A single turn carries every row of the set below to another of its rows. Some are shown first; where does it send the rows asked next?
z_222: [  0 -14  -8  13  18   7  14   0  45 -17  11  36  42   7]
z_67: [-17   9 -40   0 -11 -17  16 -15  16   7  21 -11  40 -29]
z_241: [ 16 -12 -20 -25   4  40  -8  -9  17 -17  -7  -2  20   7]
z_629: [-14  26  39  37   2   2  15  -4  17   8  -5   5  40 -13]
z_547: [ 31  10   5   7  13   5  27  -5  23  -2 -12   7  54   3]
z_700: [ -4 -13 -10  22  27  12 -26 -10  10 -22   8  -1  19  21]
z_595: [ -8   3  -8   9 -21  33  28  17   3  20  35 -12  21 -33]
z_113: [-10  -1 -16  -1 -16  19 -11 -20  45  19  35 -13  -2 -16]
z_887: [ -2  28 -12  39  -6  25 -15   5  13 -24   8  14   2  11]
z_610: [-18  -4  31   2   1  38  -3   3  15  27  20  17  16  10]
z_29: [-11  31  23  20  22  26   3  24  25 -12  -9 -11   4 -19]
z_697: [-29  -2 -28  11 -14  37  20  -3  39  -9  22  13   3 -40]
z_406: [-15  10 -21  15  12  22  40   4   1 -32   4  20  30 -32]
z_182: [-38  -7  -4   0  -6   5   8 -30  10  26  34  13  30  -6]
z_209: [ -9   1  14 -25  18   9  17  -9  29  -5 -24 -12  38 -24]
z_963: [ -4  22 -24  15 -51  10  15  -2  15  22   0   0  25 -14]
z_879: [-15  14   8   0   4  30  -9   0 -20 -10 -16 -27  14 -15]
z_211: [ -5  17 -17  21 -25  -5 -15 -28  43  -6 -23  -5  20   3]

z_406 moves to z_211
z_700 moves to z_29
Now these:
z_887 moves to z_629
z_182 moves to z_697
z_113 moves to z_595
z_241 moves to z_879

A single turn carries every row of the set below to another of its rows. Some are shown first; where does it send the rows asked next?
z_971: [  8 -31  -1   9 -16  15   1  -1   5 -11 -18 -30 -38  -8 -15  -1  31  22]
z_957: [ -4   0   6  -7   7  14  -5  -1   9   2  30   0 -17 -16  29  12   6  35]
z_928: [-13 -32  14  29 -30 -20  16  -7   4  14 -26 -15   9 -19 -23   5  12 -16]
z_31: [ -5  -8  29  15 -26  -5 -37 -25  15  14  -3 -16  -2  15  -5  28  28  -3]
z_309: [  3 -16  17   4   6  16   2 -47   9 -12   5  -3  24 -21 -13  -1   3 -37]
z_179: [-22  -6  12 -17  19   0  -9 -45   0  -3   6 -24 -28 -25  -4  15   4 -17]
z_630: [-18 -32  13 -18   2 -27 -18   1   9  -5 -23  -8   5 -11 -39 -24 -32  16]
z_247: [ -4 -12  40  40 -16 -24  -1  -8   0  17   8  21  -8 -10 -16  -4  21   5]
z_285: [  0   3 -18 -25  13   0   3 -18  -1   1  12  -4  23 -16  10 -27 -32  -1]
z_370: [-13  26 -15  16 -12  19  -4 -11  -5  20  12 -16  16   0   0 -15  -7  33]
z_826: [ 15  14  23 -14 -18  -1  -9 -15  -9  -9   8  23 -40 -26 -30   0 -10  -8]
z_563: [  0  -5  27  17 -24  -2 -33 -34  20  11  -6 -21   3  21  -9  24  20  -4]
z_140: [ 24  -1   2 -23   5 -31 -20  16   2  13  20   7 -25  -4 -16 -19  17  -1]
z_534: [-40 -13  -7   3 -16   9   4   4  31  15   4  -6 -23 -26 -20  -1  33  -1]
z_793: [  1 -23  15  -9 -14 -12 -28  -7  21 -19 -19  21  22 -16 -16  30 -19  -3]
z_232: [-36 -14  -1  26  14  22  -2 -20  26 -20  -6   1  -8 -11  -2  19   9   5]
z_913: [  6   4  20 -27 -15  -6 -33 -18  -2  32  12   0 -22   3 -21 -24 -33  16]
z_722: [ 12 -16  -4  -5   4  -3  -7 -31  31  17 -20  -2 -33 -34 -40 -15  18  11]
z_929: [ 12  -6 -20   5  17  35 -11  -7  25   0  13   1 -17   9  -4 -31 -10  17]
z_876: [  1   0  25   7  -8  -4 -36  17  31  -4  13   0 -27  14  -5   7   1  34]
z_564: [-15 -32 -12  -7  -4  -3  -9  -1  26 -39 -22 -10 -20   5   5   0 -23  -1]
z_800: [ 23  10  34  18  -4  -9   9   1  14   8   6 -23   4  26   5  -7  21  11]
z_740: [  3 -13  21 -20 -26   2  24  -1 -27  17  -1 -19  15 -23 -28 -24 -10 -11]
z_802: [ -4 -12  19   5   3  17   0 -43  10  -5   7   9  26 -23  -7   1   7 -36]
z_9: [ -2 -16 -14  -9 -18 -24  16 -23   6  33   3 -13  -3 -26  12 -40  -2  -3]
z_866: [ 10 -14  22 -20 -29   2  17  -1 -24  15   3 -31  15 -19 -30 -17 -15 -12]
z_189: [  8 -14   3  23 -26   3   3  12  13  35  27 -27  14 -18  -9 -11  -3 -24]
z_755: [ 12 -26 -10 -28 -12 -10  -7  23  17   7   1 -23 -25 -31 -23 -28  -7  23]
z_763: [-22 -13  13 -12 -20  -3   7  -3  19 -22 -18   1  40 -10  -7 -14 -29   8]
z_191: [ 11  -5 -19  11  11  41 -10  -6  23  -7  14  -5 -12   6 -15 -30 -14  19]
z_487: [-16  13   3  -8  14  -6  20 -30 -15  22  -9  21   0   2  -1  16  -2 -10]
z_842: [ 10   6  31 -10 -15 -40 -15 -29  -7  12  -8  17   8   3 -11   4 -19 -20]
z_408: [  7   6  19 -26 -18   2 -37 -21   5  23  17  -3 -21   0 -25 -19 -38  12]
z_942: [ 10 -29   3  11 -19  15  -2  -8   5 -11 -22 -31 -37  -5 -26   3  23  27]
z_927: [-11 -40  -4  18 -26 -23 -33  12   8 -21 -13 -21  15  -5  -7   8  -4   3]
z_242: [  9 -30  11   1   9 -12 -16  11  28   1 -12  -1   2  21  -1  -3 -45  20]

z_191 moves to z_942
z_793 moves to z_763
z_826 moves to z_370
Now these:
z_487 moves to z_9
z_913 moves to z_929
z_285 moves to z_755

A single turn carries every row of the set below to another of its rows. Some are shown first; where does it send the rows asked next?
z_445: [-10  19  -3 -12  25   6 -25  24  16 -11  17 -34  -8  13  -4]
z_608: [  1  20  26  -9  -8  19   7 -31   5 -20   8  10  15  -1  26]
z_835: [ -3 -31   1 -20  -4 -21  33   7  -3  -1  13  -6 -25 -12 -16]
z_958: [ -5 -13 -10 -21  10  25  21  21 -25   5  38  26 -20  12  13]
z_477: [  7   9  -8   1  11   8  11 -11 -12 -16 -40  -1 -24  10   0]
z_792: [ -8  -4  30 -16 -20  16 -11   0   9 -30   9   2  32 -19  18]
z_356: [ 17 -16 -22  -4   9  28  18   2   0  18   1  18 -16 -42  12]
z_279: [ -6  29   3  -4  23  12 -25  22  17 -19  18 -36   2   3   4]
z_565: [ 13   8 -15   9  17  35  24  30 -34 -17   8  14 -19 -13  22]
z_228: [ 43  -8  -2  13  -8  13   0   3 -30 -24  -8  -7 -14 -16  30]
z_251: [ 18 -10 -16  -2   6  32  18  -1   2  14   7  19  -7 -47  18]
z_314: [ 15   1  11  12  -5  -5  35   8  -7 -27   0 -15  -5 -46   8]
z_768: [  6  -4  26  -4 -16  -4  32  -3   3 -21  30  -7  10 -40  15]
z_712: [ 12 -22 -22 -12   8  25  18   0   2  23   8  21 -17 -34   8]
z_860: [  5  19   9 -16  28   5 -24  39  13 -14  21 -33  -4   1   2]
z_846: [  5  20  12 -16  27   5 -24  38  14 -15  24 -33  -1   1   4]
z_573: [-11  -2  17 -30  -7   8   6 -31   5  -2  14  16   0  22   9]
z_873: [  3  17  10 -19  27   4 -24  38  14 -12  26 -32  -3   4   1]
z_985: [ 37  -7  16   1 -20  16  -2 -10 -19 -22  21   2   6 -17  42]
z_339: [ 23 -26  14 -22 -23   7  -4 -13 -15  -5  38   9  -1   4  31]
z_751: [  0 -13  -5  -2   1   5  -7  22  -8 -28 -43 -11  -9 -11  -8]
z_920: [ 10  13   1   4   7  40  23  20 -26 -18  30  20   0 -17  34]
z_93: [ -8 -10  -3 -24   5   0   8 -18  -5   1 -15   9 -24  29  -7]
z_28: [-20 -27  20 -37 -18   3 -13   2  10 -11  13   7  14   6  -1]
z_880: [ 13 -13 -11  -9   2  31  17  -5   6  18  18  23  -3 -43  20]
z_607: [ -6  25  -3  -5  26   9 -24  25  14 -16  12 -37  -6   7  -2]
z_46: [ -6 -23  20 -24 -16 -15  31  -4   5  -4  38  -1  -3 -19   0]
z_658: [  4   4  15   6  -8  17  -8  13  -2 -40 -25  -9  18 -30  14]
z_420: [ 12  27  10  10   3  20  11 -19  -6 -29 -25  -1   1  -8  21]
z_536: [  4  17   8 -18  28   4 -24  39  14 -13  23 -32  -5   4   1]
z_783: [ -9  26   6 -10  20  10 -26  19  20 -15  27 -33   4   7   5]
z_948: [  4  -9 -22  -6  18  26  24  30 -33  -3  12  18 -31   5   9]
z_481: [ 21 -39  -5 -24 -13  -2  -3  -3 -22   3  18   5 -25  17  12]
z_540: [  4  18  12 -18  27   5 -24  38  15 -13  26 -31  -1   2   4]
z_366: [ 34 -27 -15  -2  -4   1   0   7 -32 -10 -11  -5 -33   3  12]
z_14: [-15 -34  -2 -29  -4  -4 -10  15  -1 -10 -19  -1 -11  10 -17]
z_298: [ -1   0   4 -14   2  34  21  15 -21  -5  49  27  -1  -2  28]
z_518: [-13  20   3 -15  22   7 -26  20  19 -10  27 -31  -2  14  -1]
z_982: [ 10 -21 -15 -16   3  27  17  -4   6  23  19  24  -9 -35  13]
z_535: [  9 -16  -4   2   2 -15  35  14 -11 -15 -10 -16 -27 -28 -11]

z_873 moves to z_860
z_768 moves to z_835
Now these:
z_958 moves to z_565
z_356 moves to z_880
z_339 moves to z_366
z_14 moves to z_658
z_477 moves to z_608
z_783 moves to z_445

